The rows below fall into families. The same turns and mirrors carry the whole set onto itself and the rows of a family onto each other. For each named row, which other rows are in its family? Write them in the order they are listed.
These 32 rows form 8 families of 4 rows each.
val: [-5,-1,-15,9,-6,2,-2,3,-4,-4,3,-5,-16,-2,-9,5,4,-6,-2,4,5,-5,-4,2,8,-2,-6,-15,-1,0,-13,-22,-11]
pezi: [-5,-5,-9,-2,-7,0,-2,-6,-1,-2,-2,-13,2,7,-1,-10,2,5,8,-7,7,-9,-9,-8,5,6,-3,9,5,8,12,3,-6]
nud: [-10,-10,-6,-5,-7,0,6,2,1,0,-4,-6,-9,8,3,-8,5,6,3,-6,7,-5,-5,3,1,8,-9,6,-1,8,13,6,-7]
ror: [-4,-4,-15,5,-2,-1,-5,0,-8,-5,-3,-8,-12,-10,-14,5,7,-6,2,1,3,-6,-4,6,11,-5,-6,-13,-5,1,-13,-19,-7]
mula: [-6,4,-14,3,-2,8,-8,0,-4,-2,-5,-13,-8,-7,-10,9,4,-9,-5,4,2,-5,-4,-1,7,0,-8,-11,-11,-5,-8,-20,-6]
mutok: [-1,-5,-19,8,-5,2,0,1,-1,-3,-2,-4,-12,1,-10,16,10,-8,-5,5,4,-4,3,-2,7,-1,-10,-10,0,2,-11,-21,-7]
tobu: [9,-9,-10,15,-6,1,0,1,0,11,12,-16,-16,-5,7,4,20,9,3,1,0,-4,-1,12,2,18,14,-1,0,8,-7,0,3]
zabin: [-9,-3,-10,-1,-7,5,2,0,4,1,0,-6,-6,8,-3,-3,8,8,9,0,8,-2,-10,-5,5,9,-11,6,6,4,12,10,-7]
zopo: [11,4,-10,-12,0,-4,-5,-2,1,1,1,-11,4,-7,-4,21,-3,7,19,7,8,-17,-1,13,-5,11,8,-8,-6,3,8,-3,-2]
pas: [13,-10,-9,13,-7,7,3,3,-2,20,11,-14,-10,-4,8,7,15,7,0,4,-1,-4,-1,5,-1,15,18,-1,-4,4,-2,-2,-6]
mam: [-4,-5,-14,-3,-4,0,2,-3,2,6,3,0,1,6,1,-6,2,6,8,-10,11,-9,-12,-7,7,10,-6,10,-1,1,10,3,-5]
Dazef: [9,-11,-9,12,-12,3,5,10,3,14,5,-10,-14,-1,2,7,20,2,2,-2,6,-13,-4,5,1,15,18,-5,0,8,-10,2,4]
vos: [12,-11,-11,16,-7,2,8,8,4,15,7,-9,-15,-5,1,13,18,-2,-4,4,4,-11,5,9,1,8,12,-5,4,0,-7,-4,2]
vunav: [7,6,-10,-14,6,-1,-1,-2,1,-1,0,-15,6,-5,-3,12,-7,5,14,13,8,-20,-2,12,1,14,7,-8,-5,7,7,-4,-1]
sut: [10,11,-2,-6,4,-3,6,2,-3,-1,0,-14,0,-3,-8,16,-6,-1,13,6,3,-17,3,16,-10,7,9,-12,-2,3,2,0,3]
budan: [2,-10,-10,-13,2,-3,4,-2,-1,6,0,-7,-3,5,1,-1,6,4,2,2,10,-4,-4,-3,5,12,-8,14,3,8,13,8,-8]
Kubab: [-9,1,-12,3,-2,3,-3,-8,0,-3,-1,-4,-3,-7,-10,10,3,-5,-1,6,-3,-3,1,-2,11,5,-7,-12,-11,3,-8,-24,-6]
vaga: [14,-9,-19,16,-10,6,-1,8,-2,15,5,-14,-15,-2,3,6,14,1,4,0,-1,-5,2,13,2,15,10,-2,-2,-1,-12,5,2]
kofel: [-4,-7,-11,-8,1,0,5,-5,0,8,6,-7,-4,7,0,-3,-3,8,5,-4,10,-3,-11,-4,4,15,-4,12,-1,2,9,9,-7]
godi: [-5,-2,-12,7,-7,6,-4,2,-8,-4,-4,-13,-12,-10,-19,13,4,-2,2,2,2,-2,0,-3,12,-1,1,-14,-7,4,-6,-20,-4]
dodod: [-13,-3,-13,5,3,5,-9,0,-6,0,6,-13,-6,0,-12,15,8,-6,2,5,2,-5,0,-2,6,-1,-6,-11,-7,2,-8,-21,-8]
Bugus: [-4,-6,-13,-5,-6,4,7,6,2,3,-1,-8,-6,7,-5,-11,5,8,7,-5,9,-2,-3,-7,1,11,-12,7,7,9,3,3,-9]
paraf: [8,-12,-14,17,-12,4,6,11,4,11,6,-14,-15,-4,1,12,13,0,2,4,-2,-8,1,11,-1,15,15,-6,-3,-1,-13,0,2]
miko: [-13,-10,-13,-9,-4,0,1,-10,-2,5,-2,-7,-8,3,-3,-4,8,9,3,-3,10,-3,-7,-3,4,12,-7,9,-1,9,5,9,-5]
vaf: [8,-9,-6,15,-1,11,1,5,6,17,14,-14,-11,0,3,8,20,-1,3,-1,3,-10,1,9,5,18,15,-3,-4,5,-9,0,1]
Zalu: [13,6,-5,-11,1,-2,-1,6,-2,-1,4,-12,5,-3,-7,14,-4,4,9,3,12,-16,-3,15,-9,11,11,-11,-6,5,4,-8,9]
Vip: [10,9,-1,-12,0,3,-7,-1,-1,5,-2,-11,-3,-6,-5,18,-8,10,15,2,9,-13,4,10,-6,17,8,-6,-4,3,3,-1,5]
Kade: [-11,5,-16,3,-10,-1,-9,0,-4,-1,2,-5,-12,0,-16,15,5,-9,0,6,4,-6,-1,-1,3,-1,-6,-13,-4,-1,-9,-17,-7]
kina: [10,11,-7,-7,2,-4,-3,9,2,-2,-2,-12,-2,-1,-3,12,-9,6,8,8,10,-13,6,17,-6,8,8,-9,-10,9,8,-3,4]
res: [10,9,-11,-15,9,-4,2,-3,-3,0,-1,-9,5,-2,-1,17,-5,0,5,11,9,-16,5,11,2,10,5,-3,-4,7,8,-1,5]
todur: [14,12,-10,-8,4,-3,-7,0,-4,5,-3,-15,1,-1,-6,11,-5,1,6,11,11,-21,-1,13,-3,13,13,-6,-11,7,4,-3,4]
Vezef: [12,-8,-8,17,-15,9,-5,0,-2,15,11,-11,-15,-1,6,0,12,-4,2,-1,-1,-6,1,8,-1,16,8,-7,2,3,-9,0,5]

The rest of the family of Zalu: mula, tobu, zabin
The rest of the family of mam: ror, zopo, vaga
The rest of the family of budan: mutok, vos, res
The rest of the family of pas: sut, Kubab, Bugus
The rest of the family of Vezef: pezi, godi, Vip

The rows below fall into families. The same turns and mirrors carry the whole set onto itself and the rows of a family onto each other. For each named row, which other rows are in its family? Write them in the order they are listed.
These 18 rows form 3 families of 6 rows each.
M: [9,-5,5,-7,-5,11,-6,-16,-19,-4,-1,-5,-17,5,-14,10,-9,14,17,-16,15,5,17,7,4,-24,15]
D: [12,5,13,-4,-7,5,9,2,1,4,-17,-4,6,-11,-13,-2,-15,4,-4,5,20,3,3,4,6,-12,18]
P: [12,5,0,-4,-7,13,0,-17,-20,-1,4,-12,-14,2,-16,3,-2,7,17,-11,23,14,18,9,8,-18,10]
L: [8,2,14,1,-11,8,8,0,0,2,-18,-8,9,-7,-10,0,-21,3,-7,-1,17,-1,2,4,12,-14,17]
Z: [9,-4,3,-6,-15,10,-5,-14,-28,-4,-4,-3,-13,7,0,-3,0,10,9,-13,12,12,16,10,9,-21,6]
Q: [7,3,13,-3,-11,2,14,1,0,5,-16,-3,10,-8,-9,-6,-17,3,-10,-2,22,2,9,5,7,-13,19]
S: [8,-4,3,-8,-14,7,-2,-13,-28,-2,-3,-1,-12,6,0,-7,3,11,7,-14,15,13,20,11,7,-20,7]
H: [5,2,0,0,-13,13,2,-20,-21,-1,4,-14,-9,7,-11,2,-7,5,13,-18,23,12,21,9,13,-19,11]
J: [8,4,-1,-7,-10,8,7,-17,-20,2,6,-10,-10,3,-13,-2,-1,6,12,-15,27,15,26,10,7,-17,12]
N: [7,-5,11,-12,-9,4,17,4,-1,12,-16,0,-2,-8,-18,1,-10,4,-4,0,13,6,4,-1,0,-11,26]
F: [-1,-9,12,-6,-15,5,18,2,-2,12,-18,-3,2,-3,-12,2,-17,2,-9,-9,12,4,7,-1,8,-13,26]
K: [2,-7,3,-6,-9,5,1,-18,-19,-2,1,-2,-11,9,-9,5,-11,13,10,-25,18,4,26,9,5,-23,17]
V: [7,-3,14,1,-13,15,6,9,-4,10,-10,0,3,-15,-13,6,-10,2,-6,-3,12,-1,7,0,3,-1,13]
U: [11,-3,3,-9,-12,8,-4,-12,-27,-3,-4,-1,-15,4,-3,-5,3,11,10,-10,14,14,17,10,5,-19,6]
C: [5,-7,13,-5,-12,11,11,1,-2,8,-19,-6,-2,-5,-18,7,-17,3,-1,-2,8,3,-3,-3,8,-13,23]
A: [4,-5,14,3,-16,15,8,8,-4,11,-9,-1,5,-13,-10,6,-12,2,-9,-7,12,-1,9,1,6,-2,13]
B: [9,-3,3,-13,-4,3,1,-14,-18,-1,2,1,-15,3,-14,3,-3,14,13,-16,21,8,25,9,-3,-21,17]
X: [5,-4,13,0,-15,12,10,9,-4,12,-8,2,4,-15,-12,3,-10,2,-9,-5,15,0,11,1,2,-1,14]

The rest of the family of V: Z, S, U, A, X
The rest of the family of P: D, L, Q, H, J

The rows below fall into families. The same turns and mirrors carry the whole set onto itself and the rows of a family onto each other. For each named row, which other rows are in its family? Write them in the order they are listed.
These 39 rows form 13 families of 3 rows each.
Felam: [-5,-15,-4,4,-3,-25,2,8,-13,15,-5]
sek: [-2,-11,-4,4,-7,-9,9,1,-24,12,-6]
Lobis: [6,-3,-13,5,-4,-19,3,12,-19,18,-11]
bobi: [-15,-19,-21,1,-14,-10,-2,5,-6,9,1]
riz: [0,-1,-20,10,-13,-11,-4,18,-11,1,-12]
Negu: [-14,-13,-27,2,-7,-12,13,3,-12,2,-12]
timuk: [-1,-17,-12,-1,-17,-7,-3,17,-3,9,1]
Sifat: [-15,-11,-23,0,3,-17,4,0,-12,6,-3]
neluf: [1,5,-7,0,-19,-6,9,12,0,10,-3]
zuk: [-21,-2,-20,2,-8,-20,1,4,-4,9,0]
domek: [-9,-3,-30,3,-7,-13,11,-2,-3,2,-11]
lut: [3,-8,-17,1,-13,-5,10,20,-6,-1,-13]
Muvap: [9,-4,-5,3,-14,-13,5,13,-10,20,-7]
kisu: [7,-15,-8,0,-11,-17,7,5,-12,21,-9]
buza: [5,-8,-7,-4,3,-16,5,14,-11,14,-2]
duka: [0,0,-9,3,-9,-19,13,-6,-3,16,-11]
Koton: [-9,0,-18,8,-14,-15,9,-6,1,4,-13]
bonar: [-9,-4,-21,11,-21,-7,-2,11,-3,0,-10]
nafeb: [-8,1,-10,-3,-10,-14,14,-3,-8,21,-1]
gasuv: [1,-7,-6,6,-16,-2,3,12,-15,-1,-7]
Lodaz: [-2,-11,-5,7,-11,-16,-4,21,-4,2,-6]
zos: [-14,-11,-15,8,-12,-6,5,0,-20,0,-7]
fupa: [-13,-9,-20,6,-9,-19,7,-6,-15,18,-8]
Gume: [8,1,-20,2,-11,-8,10,14,1,2,-10]
Repip: [-5,-1,-7,-2,-5,-22,5,10,-7,22,1]
Ravip: [6,-3,-17,-2,-2,-17,16,1,-8,18,-8]
siz: [3,-11,-15,6,-21,-7,0,15,-2,1,-11]
bazo: [-8,4,-7,-1,-9,-4,8,20,-1,7,-8]
gika: [-11,1,-6,-4,-1,-12,14,9,-9,20,-7]
Peki: [-13,-17,-24,5,-14,-16,4,-4,-10,8,-11]
navag: [5,3,-10,6,-17,-12,9,5,5,6,-13]
rosoz: [-4,-19,-11,-4,-9,-14,2,6,-11,21,2]
redaz: [-6,2,-12,2,-15,-14,-2,20,2,6,-1]
silov: [-12,-5,-26,9,-5,-19,0,2,-19,9,-11]
Ras: [-4,-6,-18,2,-6,-7,-2,19,-2,-5,-4]
zomev: [4,-12,-13,-3,-3,-15,17,8,-16,17,-10]
tasun: [-24,0,-17,1,-5,-8,9,6,-5,7,-9]
pamo: [-16,2,-20,3,-18,-8,8,0,-1,5,-3]
Nari: [-18,-15,-15,9,-8,-21,-2,6,-8,1,-7]

The rest of the family of Felam: Lodaz, Nari
The rest of the family of neluf: nafeb, pamo
The rest of the family of rosoz: bobi, timuk
The rest of the family of bazo: gika, tasun
The rest of the family of Gume: domek, Ravip
The rest of the family of fupa: Muvap, bonar
The rest of the family of zuk: Repip, redaz
The rest of the family of sek: gasuv, zos

